1.998	-1.989	-0.436	1.898
-1.968	0.848	-0.114	-1.791
>> -1.989

-53.145	-94.836	162.480	-168.982	-143.934 >> -94.836

-3.607	3.886	-9.569	18.213	-10.237 >> 3.886

-151.149	168.749	-108.033	103.895 >> 168.749

5.67	10.79	-57.89	-64.10	-47.44	182.64	-129.13 >> 10.79

-8.087	8.296	-1.696	-10.443	17.057	5.988 >> 8.296
---
Q: -15.9   24.7    6.6   14.0   64.7  -35.4   12.5
A: 6.6
Q: -62.3    1.7  -25.1  -10.8   28.5
A: -25.1
Q:  -3.8   29.2   43.7   37.2  -20.3  -57.6
A: 43.7
Q:  46.6  -66.0  -16.3   43.2  -45.8
A: -16.3
Q: -59.5  -16.6  -17.3   20.5  -64.2  -54.6  -65.8
A: -17.3
Q: -56.2   52.6   31.9    3.5    3.9  -25.9   25.5
A: 31.9
Q: -35.0   29.1   52.3    2.6  -60.6   38.1
A: 52.3
Q:   7.0  -13.2  -54.2  -11.6
A: -54.2
Q:  26.7  -39.8  -57.9   34.4  -11.9  -48.5
A: -57.9
---
[-29.8  14.5  27.4   3.5 -66.0  57.9  22.2] value 27.4
[-29.6 -67.1  -9.7   7.9 -11.1  34.6] value -9.7
[16.4  3.7 49.6  3.3 -4.5 -0.2  9.5] value 49.6
[-15.6  31.2 -32.2  65.4] value -32.2
[-52.4 -55.0  50.0 -39.4  26.0] value 50.0
[ 36.6 -15.2 -32.8  42.9  59.8 -38.4 -65.1] value -32.8
[ 40.2 -49.7 -18.1  32.1  27.7  53.3 -21.8] value -18.1
[ 12.2   7.2  22.4  -3.4 -49.1] value 22.4
---
[[ -0.8 -24.2 -24.1   6.0  -6.1   1.9  36.6 -21.5]
 [ 23.5 -11.2 -12.3  40.4 -27.2  25.2 -22.1  -8.4]
 [-26.7   9.1  11.7 -47.7  22.9 -31.8   1.2   0.1]
 [-16.0  20.5  22.7 -31.9   5.7 -22.7 -18.4  -3.7]
 [  7.2   9.9  10.9   2.8  -4.7   2.2 -51.4   7.8]] 1.9

[[-21.6   9.9  16.8 -14.2  14.0 -30.8  -1.5  -8.9  -4.2 -20.4  -7.2  21.3
  -19.0  10.7 -28.1]
 [ -1.0  10.3 -12.9  29.4  -3.9  21.8 -33.3  35.8   6.9  20.4 -16.0  -2.8
  -10.3 -22.3  38.3]
 [-31.2  -7.1  14.3  30.8  12.5  10.9  23.8  34.0   0.2  12.3   2.5 -13.6
    0.9  -5.8 -29.7]
 [ 16.9  25.5  19.5 -14.0   0.4  -1.3  -9.3 -20.3  -8.9 -22.4   8.8 -12.3
   16.7   7.7  59.7]
 [ 30.1 -14.1   7.4  -0.6 -19.2  22.3  35.2  20.0  -1.4  21.5  22.5  -3.1
    4.5  -0.6 -34.3]
 [  1.2  15.2 -31.4   1.0  -0.1   5.9 -42.7  12.9   3.3  20.2 -32.4  -9.0
    0.8  26.2   0.2]
 [ 10.3  -7.9 -14.2 -15.5 -20.3   5.2  -3.1   0.6 -16.1 -27.6 -22.1   4.8
   10.1   0.9 -23.4]
 [  1.1  -5.4 -14.5  26.3  32.4  13.6 -63.2  21.3  14.9  34.3  -4.6  -5.0
  -48.8  13.5 -56.0]] -19.0

[[ 12.6   0.0   0.0 -25.8  -5.0  34.3  16.1   0.0  -2.4  -3.0  20.1   0.0
   -5.5  13.7 -11.8 -32.6]
 [-23.1 -13.6 -11.1  35.6   7.7  -6.1   5.5 -10.2  -1.8 -31.2  21.4  -2.1
    9.1   9.0  14.7 -16.3]
 [ 18.5  11.7  43.2   7.1  40.3 -21.6 -35.8 -21.8  65.6  -8.6   9.9   4.0
  -47.2  31.4 -16.4   9.1]
 [ 15.7 -19.0  -5.9  -0.7  23.3  13.5  24.1 -14.3   0.0 -23.1 -20.7  51.3
  -25.2 -17.4  -9.3  -4.9]
 [ 13.1  22.6 -11.3 -25.6  -5.4  35.4  16.7 -17.0  -2.4  -2.5  19.7  -2.0
   -5.3  13.4 -11.1 -32.5]
 [ 13.7   0.0 -17.7 -18.8   0.2 -28.5   0.0  11.7 -15.1 -15.8   9.9   1.4
   -3.6  23.8 -17.8   8.2]
 [ -3.7   0.0  -4.5  -4.7  -2.3  -4.2   1.0  -2.6  -4.4  -0.6   2.4  -0.2
   -1.5  -2.0   0.9  -3.1]
 [ -6.4 -44.4  -0.3  -8.1 -15.0 -32.7   0.0   0.0  -4.0   7.4  24.9  -0.4
   -3.2 -17.3 -32.7  39.5]
 [ 19.1   0.6 -21.2 -19.3  12.2 -25.2   0.0  21.5 -19.9 -20.3  -1.9   2.5
   -3.0  47.5  -0.9   0.4]
 [ 19.0   1.1 -21.1 -19.4  12.6 -24.8  -8.7  22.3 -20.0 -20.8  -2.5   2.8
   -3.2  47.5  -1.1   0.6]
 [  9.5  -2.0  -9.7 -29.6 -14.5   3.2  19.2 -17.1  -1.8   2.4  47.3  -2.3
   -6.2  -0.9 -32.2 -19.0]] 13.7

[[-14.4   9.9 -27.2 -48.3  -6.5  -8.1  26.0 -32.8   8.0 -17.1 -31.9]
 [ 22.6  19.6  10.5  11.0  20.9 -16.7 -15.7 -28.9 -30.6  64.5   4.5]
 [ -4.8  11.0 -10.0   4.8 -54.6  -4.9 -11.5  30.3  31.2  18.4  28.4]
 [ 12.9  -5.5  26.0  26.7 -20.9 -12.7  -3.8  26.0   5.3 -18.3  11.9]
 [-48.5 -14.9 -36.7 -16.1  30.5 -29.6 -13.2 -49.2  -3.0 -55.1 -19.5]
 [-48.0   0.8 -19.9 -19.6  16.1   7.2   2.0  -8.0   0.7 -26.2 -36.3]
 [-27.1  -9.1  35.7 -16.1   1.9  15.4 -11.8 -28.4   6.6 -57.8 -18.7]
 [-28.1 -12.8  10.9 -29.6  10.3  16.1  54.7 -22.9  66.1 -24.9 -28.0]
 [ -0.4  40.2  -8.4   4.2  41.9 -46.7 -20.3 -17.9  27.3   4.6  13.0]] 8.0

[[ -4.0   9.0   8.1  22.3 -29.4  -3.5   4.5  12.9]
 [ -9.0 -24.6  27.9  16.6   3.2  13.3  -3.4  -4.4]
 [ -5.7 -24.6  18.7  18.7  -6.2  24.2   0.6  11.7]
 [ 21.1  16.3 -31.9   0.0 -16.2   5.1  -5.4  -7.3]
 [-10.4  -4.2   1.5 -36.9  35.5 -21.4   7.8  -9.0]
 [  4.6  20.7 -32.4  16.9 -51.8  10.7  -5.4  15.9]
 [ 12.3  11.6 -10.7   4.6 -15.4   0.5  -3.9  -0.1]
 [  1.3 -10.9  10.4   6.2   5.3   0.4 -10.8  -5.7]
 [  8.2 -11.5   8.3 -16.1  24.8  -4.0  -9.0 -19.1]] -3.5

[[-24.3 -13.5   7.6  28.3 -15.8  -6.8 -14.1 -14.5  19.5  -2.5]
 [  2.8 -15.1 -39.0  26.0 -28.8  12.8   3.8  16.9 -12.1   6.7]
 [ 24.7   5.2  38.6  53.5 -40.3 -57.2  24.6 -16.6 -49.1  14.4]
 [ 11.6  -7.5 -55.7 -20.6  45.7  41.3  44.7 -52.7  21.5 -36.5]
 [  2.3  39.8 -15.4  13.2 -21.3   9.0  17.9  -0.7   6.6 -14.8]
 [-34.8 -25.5  14.5  -8.6   5.8 -13.6  52.9 -18.8  -4.1   4.8]
 [  2.8  51.6  25.3 -33.0   4.3 -13.6  14.4  16.8 -56.5  20.9]] -14.5

[[ -3.3 -50.7  -3.6 -24.7 -10.6   1.1  -4.9 -33.2]
 [  6.2 -27.4  -2.0 -30.5  42.7 -10.1  -8.5 -16.3]
 [-24.9 -56.2   7.2 -28.5 -43.9   4.7  17.3 -35.5]
 [-12.5  42.6  24.0 -35.6  26.0  29.7  19.0  34.0]
 [ -3.6   6.1   5.8 -28.4  47.4  10.3   3.7   8.1]
 [ -2.8   4.3   8.3 -33.1  46.3   3.9   3.9   6.7]] 1.1

[[-26.7   9.9 -33.1  19.8 -34.9  -1.7 -37.8 -13.2  51.1  16.8]
 [ 23.0 -10.8 -28.0  13.7 -22.7   3.4 -34.1   0.7  21.7 -15.6]
 [-46.0 -41.6   0.1  18.0 -12.0  34.4 -28.1  -0.1   0.9 -24.5]
 [-24.0   9.5 -10.2   7.1 -15.1 -10.0 -11.3  -7.5  14.0   1.1]
 [-19.1  13.2  23.5   0.6  23.8   2.1  -0.2  12.9 -14.9   8.2]] -13.2
---
array([[ 44, 102,  85,  80, 175],
       [ 28,  64,  76, 110, 148],
       [117,  85, 199,  35, 198]]) -> 198

array([[ 34,  32,  -2,  25,   1,  26,  26],
       [  8,  28,  37,  35,  13,  26, -11],
       [ 25,  25,   7,  27,  -6,   6, -32]]) -> -32

array([[398, 249, 511, 192],
       [111, 340, 476, 585],
       [615, 280, 860, 302]]) -> 302

array([[-34, -45,  17,  -1],
       [ 25, -33,  16, -32],
       [-47, -34,   3,  11]]) -> 11

array([[9, 6, 3, 7, 6],
       [4, 2, 2, 6, 6],
       [2, 2, 6, 5, 2]]) -> 2

array([[-173,  357,  278,  211, -940],
       [-419,  173,  245,  346, -604],
       [ 622, -282, -281, -337,  618]]) -> 618
---
[[  9.9  -7.7   0.5 -35.5  15.0]
 [ 16.1   3.3  50.0 -47.9  -0.6]] ⇒ 3.3

[  1.7  -7.6 -61.4  -6.8 -58.8 -18.4  24.7] ⇒ -7.6

[ 19.1  10.9 -38.6 -30.5 -36.2 -63.0  -2.3] ⇒ 10.9

[[ 19.3  28.3   9.2 -20.5]
 [-19.9 -25.8  13.3  56.8]] ⇒ -25.8

[-22.3  30.6 -20.1  22.4 -50.8  36.1] ⇒ 30.6

[[ 27.4  -8.5 -17.8   4.5  50.4  49.8]
 [ 28.4  -1.1 -23.6  -6.0 -20.7  10.2]
 [ -1.6  29.5  19.9 -36.6 -29.0 -25.8]] ⇒ 29.5

[-16.4  29.0  -0.6 -22.9  39.7  48.4 -56.9] ⇒ 29.0

[[-29.5  31.6 -14.2 -41.4]
 [  3.6  -6.9  -8.2 -12.2]
 [ 40.1  21.8 -56.7 -31.4]] ⇒ 21.8

[ 29.0  20.9   1.3 -26.7  48.8  37.7  12.8] ⇒ 20.9
